A =
array([[  4.7,   9.9,   6.8,   3.0,   5.1, -17.5,  13.1,  -6.5, -11.6,
         11.7,   1.0,  24.0],
       [ -1.5,  11.1,   7.0,   1.6,  10.2,  -7.9,  10.5,  -3.5, -12.6,
         10.4,  -0.8,  23.5],
       [  0.5,  11.8,   7.1,   2.5,   9.3, -16.3,  13.1,  -7.1, -15.3,
         13.1,  -1.1,  28.3],
       [  2.2,  11.1,   7.0,   2.9,   7.7, -17.9,  13.4,  -7.4, -14.3,
         13.0,  -0.4,  27.5],
       [ -1.1,  10.7,   6.9,   1.6,   9.7,  -7.4,  10.2,  -3.1, -11.9,
         10.0,  -0.5,  22.5],
       [ -1.8,  11.9,   7.2,   1.7,  10.9, -10.9,  11.6,  -5.0, -14.7,
         11.8,  -1.4,  26.6],
       [ -1.8,  11.7,   7.2,   1.6,  10.8,  -9.6,  11.2,  -4.5, -14.1,
         11.3,  -1.3,  25.6],
       [ -0.9,  12.1,   7.3,   2.0,  10.4, -13.6,  12.5,  -6.2, -15.5,
         12.6,  -1.4,  28.0],
       [  3.0,  10.8,   6.9,   3.0,   7.0, -18.2,  13.5,  -7.4, -13.6,
         12.8,   0.0,  26.7],
       [ -1.7,  11.4,   7.1,   1.6,  10.6,  -8.6,  10.8,  -3.9, -13.4,
         10.9,  -1.1,  24.5],
       [  4.3,  10.2,   6.8,   3.0,   5.6, -18.0,  13.3,  -6.9, -12.2,
         12.1,   0.7,  24.9],
       [  3.7,  10.5,   6.8,   3.0,   6.2, -18.2,  13.4,  -7.2, -12.9,
         12.5,   0.3,  25.8],
       [ -1.5,  12.0,   7.3,   1.9,  10.8, -12.2,  12.0,  -5.6, -15.2,
         12.2,  -1.5,  27.4],
       [  1.4,  11.5,   7.1,   2.7,   8.5, -17.2,  13.4,  -7.3, -14.9,
         13.1,  -0.8,  28.1],
       [ -0.3,  11.9,   7.2,   2.2,   9.9, -15.0,  12.9,  -6.7, -15.5,
         12.9,  -1.3,  28.3]])
A[0][0] = 4.7
A[-5][-5] = -6.9
A[11] = [3.7, 10.5, 6.8, 3.0, 6.2, -18.2, 13.4, -7.2, -12.9, 12.5, 0.3, 25.8]
A[14] = [-0.3, 11.9, 7.2, 2.2, 9.9, -15.0, 12.9, -6.7, -15.5, 12.9, -1.3, 28.3]
A[4][7] = -3.1
A[-5][10] = 0.7
A[:, -4] = [-11.6, -12.6, -15.3, -14.3, -11.9, -14.7, -14.1, -15.5, -13.6, -13.4, -12.2, -12.9, -15.2, -14.9, -15.5]
A[:, 5] = [-17.5, -7.9, -16.3, -17.9, -7.4, -10.9, -9.6, -13.6, -18.2, -8.6, -18.0, -18.2, -12.2, -17.2, -15.0]
A[5][6] = 11.6
A[-12][-1] = 27.5
A[:, 2] = [6.8, 7.0, 7.1, 7.0, 6.9, 7.2, 7.2, 7.3, 6.9, 7.1, 6.8, 6.8, 7.3, 7.1, 7.2]
A[7] = [-0.9, 12.1, 7.3, 2.0, 10.4, -13.6, 12.5, -6.2, -15.5, 12.6, -1.4, 28.0]
A[4][11] = 22.5
A[6][-5] = -4.5
A[:, 0] = [4.7, -1.5, 0.5, 2.2, -1.1, -1.8, -1.8, -0.9, 3.0, -1.7, 4.3, 3.7, -1.5, 1.4, -0.3]
A[:, 7] = [-6.5, -3.5, -7.1, -7.4, -3.1, -5.0, -4.5, -6.2, -7.4, -3.9, -6.9, -7.2, -5.6, -7.3, -6.7]
A[-2][6] = 13.4
A[-3] = [-1.5, 12.0, 7.3, 1.9, 10.8, -12.2, 12.0, -5.6, -15.2, 12.2, -1.5, 27.4]
A[14][8] = -15.5
A[14][-2] = -1.3
A[4][1] = 10.7
A[2] = [0.5, 11.8, 7.1, 2.5, 9.3, -16.3, 13.1, -7.1, -15.3, 13.1, -1.1, 28.3]
A[-13][-5] = -7.1
A[10][-9] = 3.0
A[0][-6] = 13.1
A[13][-7] = -17.2
A[-6][10] = -1.1
A[9][0] = -1.7
A[2][-10] = 7.1
A[-2][-2] = -0.8
A[10][-1] = 24.9
A[4][-9] = 1.6
A[1] = [-1.5, 11.1, 7.0, 1.6, 10.2, -7.9, 10.5, -3.5, -12.6, 10.4, -0.8, 23.5]
A[-3][11] = 27.4
A[:, 6] = [13.1, 10.5, 13.1, 13.4, 10.2, 11.6, 11.2, 12.5, 13.5, 10.8, 13.3, 13.4, 12.0, 13.4, 12.9]
A[0][-7] = -17.5

x = [1 7 3 4 8 0 1]
x[0]	1
x[2]	3

W = 797	374	45	679	934	643
W[0] = 797
W[4] = 934
W[5] = 643

M =
[[ 16.3  -2.0   0.4  17.4  11.2  -0.6  22.4  21.8  12.9  -3.9  10.1   2.4
    4.4   6.6   9.4]
 [  9.3   4.7 -13.5   8.5  15.7  -8.5  13.9   5.1  12.9  -0.1  14.1   0.6
   15.4   7.3  17.0]
 [  5.8  16.1   6.1  17.8  19.1  -7.4   4.2  10.5  -3.5 -10.8   5.1  -0.8
   -6.1  12.7   6.5]
 [  6.7  12.8 -16.5   3.0   5.5  18.1  -4.4  -4.8   6.6  16.7   6.4   7.1
   16.2   3.9   5.2]
 [ -7.8   1.3   2.3   4.2   9.3 -11.2  11.2 -14.5   2.7  -6.7   5.9   8.0
    6.6  17.1  10.5]
 [  2.3   5.3 -14.2  11.3  -7.7  20.2  13.3  -8.9   0.5   3.2  -0.4   3.7
   10.6   7.6  11.2]
 [  2.6  -3.1  11.4  20.0  -6.6   4.1  12.9  -2.4  -0.3  12.3 -14.5   4.4
    4.3   1.8  -6.2]
 [ -7.4   0.7  16.3   3.3   4.7  12.0  -1.3  18.4   6.6  15.9  17.3   9.7
   19.1  -7.7   6.3]
 [ -3.6  11.8   0.8  10.5  15.1  12.9   5.7   4.4  10.1  -2.2  22.4  19.5
   15.5  18.2  13.9]
 [ -5.4  -1.5 -16.7  14.8   7.9  12.5   6.1   4.3  -7.4  -5.1   5.3   1.0
   13.8  12.3  -0.9]
 [ 18.5 -10.6  -8.7   1.8  -2.8   4.7  21.7  13.1   9.9  -2.1   4.1  -2.4
    2.6   2.1   8.7]
 [  2.3  -0.5   5.8  12.3  23.9   3.5  -4.8   8.6   8.0  13.8   8.3  15.4
   16.3   7.8 -13.6]
 [  1.8  -8.1  -9.4  20.8  -1.8   9.0  15.8  -1.2  -4.3  -1.1  -7.3   3.5
    7.1  10.4  -4.8]]
Rows and columns are counted from 0.
(0, 0) = 16.3
(2, 9) = -10.8
(7, 10) = 17.3
(7, 5) = 12.0
(9, 13) = 12.3
(12, 9) = -1.1
(5, 3) = 11.3
(7, 3) = 3.3
(3, 8) = 6.6
(0, 6) = 22.4
(10, 12) = 2.6
(11, 3) = 12.3
(12, 7) = -1.2
(3, 6) = -4.4
(6, 3) = 20.0
(11, 7) = 8.6
(12, 10) = -7.3
(6, 9) = 12.3
(12, 12) = 7.1
(4, 2) = 2.3
(0, 4) = 11.2
(4, 12) = 6.6
(5, 10) = -0.4
(11, 12) = 16.3
(0, 9) = -3.9
(9, 1) = -1.5
(1, 13) = 7.3
(8, 2) = 0.8
(3, 5) = 18.1
(9, 4) = 7.9
(3, 12) = 16.2
(11, 10) = 8.3
(0, 13) = 6.6

arr =
[[6063 6737 6276 6328 6860 6356 6362 6945 7166 7198]
 [7892 6539 9077 6451 6607 6648 3131 6796 5926 7054]
 [6974 8962 6691 3969 6727 6753 6370 6699 7799 5272]
 [6565 6267 6291 6346 6463 7548 6460 7183 6197 6278]
 [6172 6984 7407 6278 6732 6466 6971 6830 6294 6454]
 [6135 7399 6186 7101 7129 6715 6230 5914 6344 6399]
 [6330 7066 6621 6925 5068 6438 6402 7466 6264 6143]
 [6309 7761 5757 5258 6262 6691 7205 6572 4042 8708]]
Indices start at 0.
(0, 0) = 6063
(3, 8) = 6197
(6, 1) = 7066
(7, 7) = 6572
(0, 3) = 6328
(1, 1) = 6539
(1, 2) = 9077
(0, 8) = 7166
(3, 7) = 7183
(5, 0) = 6135
(1, 0) = 7892
(1, 8) = 5926
(5, 3) = 7101
(5, 5) = 6715
(1, 7) = 6796
(4, 2) = 7407
(6, 4) = 5068
(2, 1) = 8962
(5, 2) = 6186
(7, 6) = 7205
(2, 4) = 6727
(6, 6) = 6402
(4, 0) = 6172
(4, 1) = 6984
(0, 2) = 6276
(6, 0) = 6330
(0, 4) = 6860
(4, 5) = 6466
(7, 3) = 5258
(5, 1) = 7399
(4, 8) = 6294
(1, 6) = 3131
(7, 0) = 6309
